One turn or mirror swaps these rows in pairs. Which row does each one swap with?
The rows were stretched afterwards, more along some directions than others.
baga: 4.999  -0.324  2.629  -1.039  -2.599  -1.599  1.976  2.221  -1.770  1.443  -1.975  4.244  -0.805  -0.076  -1.238  -5.223  -0.395  0.374  -2.251
Numit: 1.631  -0.924  1.982  0.009  -1.830  -1.783  1.736  1.929  -0.871  1.110  -1.956  3.357  -1.668  1.704  0.292  -5.929  -1.222  0.344  -2.024
Dilaf: 5.801  -1.605  -1.047  0.315  -0.221  -2.654  -2.256  2.606  -2.134  1.542  -0.835  0.919  -0.499  -2.135  -1.927  -0.391  -1.583  -0.521  -0.327
vaz: 4.031  -1.555  -0.227  0.915  0.999  -0.453  0.512  4.200  -2.787  1.542  -1.133  2.915  -0.182  -1.508  -2.099  -1.382  0.732  -0.179  -0.866
zak: 1.201  -0.777  0.874  -2.424  -3.784  -2.031  1.591  -0.142  -3.093  1.879  0.291  -0.466  0.720  2.494  -1.645  -5.897  -0.892  -0.656  -0.841
liluv: 1.636  1.351  -0.623  -2.481  -1.278  -2.749  -0.442  -1.004  -2.283  0.594  0.395  -0.910  -1.240  -3.747  -2.784  -1.000  0.528  -5.094  -0.130
petu: 3.494  -0.602  1.495  -2.528  -2.783  -3.045  -0.032  -1.693  -0.816  1.747  -0.666  -0.968  -0.192  0.515  -1.689  -1.742  -2.152  0.456  0.354
Mip: 2.771  -0.878  0.435  0.554  -0.143  -0.767  -1.071  2.370  -3.173  1.070  -2.096  0.527  -1.012  -3.991  -1.088  1.001  0.258  -1.092  0.104
divu: 2.275  -1.907  -1.054  -1.087  -0.932  -0.509  -0.468  0.218  -2.237  3.303  -0.355  -1.129  0.423  -1.855  -2.793  0.918  0.567  -2.173  -0.824
ratuk: 3.896  0.138  1.741  -1.452  -3.563  -3.375  -0.886  0.961  -2.288  3.455  -2.187  1.692  -1.151  -0.757  -0.703  -3.680  -0.192  -1.319  -0.863
Gigid: -0.672  -0.363  -1.433  0.271  -0.455  -1.863  -1.820  0.193  -0.220  -0.450  -0.278  -1.321  -1.846  -1.964  -1.298  -1.214  0.475  -3.841  1.130
Mume: 3.084  0.105  1.933  -0.785  -2.302  -2.601  0.506  -0.435  0.832  0.976  -1.048  0.483  -2.213  -1.906  -0.905  -0.256  -0.768  1.006  -0.802
Farig: 1.394  0.585  1.222  -2.158  -1.296  -2.965  -0.652  -0.419  -2.518  2.092  -0.006  1.986  0.351  -0.352  -1.560  -5.728  0.752  -2.589  -2.796
zuzal: 3.934  -0.767  -0.644  2.830  -1.370  -0.667  -0.533  4.619  -2.103  1.980  -3.163  2.644  -1.923  -1.682  -0.551  -1.357  -0.133  -0.515  -0.446
laz: 3.104  -0.399  1.079  -1.840  -0.589  -1.692  3.199  2.233  -2.849  0.386  -1.081  4.087  0.047  -0.038  -0.824  -5.414  -1.334  -0.096  -1.566
bof: 0.004  -1.417  -0.592  0.007  -0.579  0.008  0.762  1.266  -1.185  0.263  -0.739  -0.935  0.206  -0.765  -2.205  -0.185  0.946  -0.826  0.676
daned: 3.772  -0.845  2.626  -1.195  -1.891  -1.615  1.934  1.621  -1.966  1.575  -1.218  4.197  0.165  1.451  -1.108  -5.753  -0.569  2.040  -2.507
tet: 5.303  -1.604  -0.336  0.141  0.226  -0.301  0.787  6.406  -3.457  1.180  -1.187  3.416  -0.824  -1.696  -2.046  -2.379  -0.614  2.474  -1.098
lanat: 1.032  -1.378  -1.430  1.133  0.700  0.510  -1.683  1.379  -0.705  1.129  0.471  -2.634  -0.902  -1.158  -1.085  1.530  0.379  0.152  -0.398
Tiv: 2.864  -0.265  0.458  1.611  -1.595  -0.888  -0.851  1.785  -0.465  2.209  -1.775  -0.964  -0.637  -2.948  -1.156  0.596  0.171  -1.038  -0.278
kaba: 3.025  -0.183  0.374  -3.249  -0.492  -2.306  0.626  -0.547  -1.646  0.518  0.657  1.298  -1.133  -1.349  -0.836  -2.569  -0.688  -0.880  -0.797
gofig: 2.656  -1.866  -1.189  2.054  -1.606  -0.114  -0.505  4.502  -2.332  -1.459  -0.546  1.844  -2.447  1.934  -1.073  -2.863  -1.184  1.316  0.653
bure: 2.520  -2.021  -2.308  0.780  1.675  -0.306  0.707  4.167  -3.398  0.863  0.327  2.508  -0.648  0.849  -1.408  -1.764  0.620  -0.584  -0.614
vonu: 4.443  -0.096  2.177  -1.299  -3.423  -2.474  -1.962  -1.354  -0.275  3.143  -1.378  -2.005  -0.927  -1.980  -1.184  -0.792  -1.507  -0.654  -1.149
bule: 2.198  -1.494  -1.075  1.660  -2.516  -0.885  -0.960  2.731  -3.079  2.969  -2.952  1.341  -0.892  -0.483  -0.909  -0.600  -0.239  -0.337  -0.322
Mapi: 2.754  0.140  2.283  -1.065  -4.469  -3.051  -0.237  -1.010  0.155  0.958  -1.897  0.100  -1.085  -0.425  -1.156  -2.332  -1.362  0.281  0.286
vosod: 3.413  0.069  -0.378  -2.792  -2.191  -2.520  -0.149  -0.596  -3.947  4.084  0.696  -0.062  1.456  -1.930  -1.605  -1.734  0.447  -3.524  -1.685
Fupe: 2.086  -1.175  -2.975  -2.728  -1.098  -1.287  0.436  1.218  -4.622  1.027  1.556  -0.373  -0.332  0.669  -2.489  -1.714  -1.346  -0.640  0.102
sisi: 0.331  -0.642  -0.453  -0.723  0.914  -0.673  2.775  1.281  -1.378  -1.134  0.073  1.368  0.876  -0.732  -2.767  -2.704  1.557  -0.845  -0.964
nilus: 5.310  -1.111  0.053  -1.059  -2.616  -2.955  0.049  1.375  -1.878  1.114  -0.873  2.039  -0.134  -0.375  -2.549  -3.007  -1.911  0.415  -0.391
nat: 2.823  -0.037  0.684  -1.387  -4.327  -1.780  1.179  0.834  -1.689  0.683  -2.502  0.529  -0.661  -0.194  -1.176  -3.517  -1.153  1.364  0.269
Lum: 3.801  -0.430  -3.213  -0.720  -0.115  0.648  -0.966  1.860  -4.343  2.106  -0.293  0.308  0.589  -3.480  -2.187  1.260  1.765  -1.794  -0.081
nimev: 0.839  -1.532  0.622  0.701  -0.404  0.855  0.754  4.464  -1.334  0.689  -0.925  2.638  -1.413  0.046  -0.556  -3.523  1.304  1.252  -1.265
lenum: 2.204  -0.614  -1.347  0.387  -0.561  0.798  0.583  3.219  -2.557  1.270  1.107  1.448  0.113  -1.414  -0.685  -0.765  1.142  0.932  -1.510
zenu: 1.531  -0.740  -2.310  -1.107  -1.504  2.580  0.103  1.697  -2.860  1.727  0.953  0.254  2.168  1.079  -2.507  -1.113  2.264  -0.146  0.288
ges: 1.137  -0.137  -1.829  0.254  -1.742  1.666  0.020  3.610  -3.046  1.648  -0.480  2.545  -0.406  -0.933  -1.016  -3.441  1.677  -0.211  -0.909
gunam: 1.245  -0.091  1.358  -2.002  -1.953  -2.705  1.886  -0.282  -3.042  0.025  -1.272  0.290  -0.194  0.819  -2.166  -4.634  0.283  -3.716  -0.345
Gasak: 1.586  0.066  4.361  0.168  -2.887  -2.598  1.490  1.045  1.112  0.430  -3.544  2.937  -2.995  -1.855  0.014  -3.674  -0.849  -0.154  -1.456
fofem: 3.176  0.088  0.936  -4.015  -0.093  -2.928  2.359  0.175  -0.558  0.097  1.026  0.308  -0.735  0.304  -1.553  -1.471  -0.898  -0.539  1.633
bomu: 1.669  -0.257  1.459  -0.308  -0.508  0.225  2.065  1.538  -0.983  -0.539  -1.187  2.215  1.200  -0.808  -1.552  -3.926  1.351  1.583  -2.841
naba: 3.255  0.029  -2.863  1.698  -0.390  -0.197  -0.614  3.529  -4.109  1.219  -1.125  2.916  0.153  -1.644  -1.049  -1.467  0.484  -1.315  -0.386
gof: 2.787  0.570  -0.133  -3.569  -1.270  -4.365  0.838  0.297  -2.955  2.385  -0.216  1.213  -1.509  -0.989  -0.770  -3.586  -1.145  -2.998  0.422
Sako: 1.384  -1.053  1.027  -0.045  -2.659  -1.311  -0.091  0.154  -0.508  2.197  -0.366  -0.318  -0.080  1.566  -0.198  -3.093  -1.327  1.179  -1.459
kilu: 1.047  -0.745  -0.401  0.704  0.006  0.858  -0.221  1.085  -0.357  0.055  -0.547  -1.183  -0.118  -2.000  -2.301  0.968  1.180  -0.337  0.500
tige: 2.208  0.153  2.215  -0.728  -3.719  -1.306  -1.112  -0.596  -2.924  1.827  -2.210  1.371  -0.056  -1.136  -0.209  -2.863  -0.247  0.382  -1.682
Nofo: 0.876  -0.176  -1.223  1.485  -1.430  -1.368  -1.341  2.020  -1.511  0.257  0.448  -1.091  -1.587  -1.049  -1.367  -1.496  0.526  -2.254  0.844

lanat pairs with -> vonu
Gigid pairs with -> nat
ratuk pairs with -> nimev
tige pairs with -> Mip
Lum pairs with -> kaba
divu pairs with -> Mume
zak pairs with -> Nofo
Tiv pairs with -> Sako

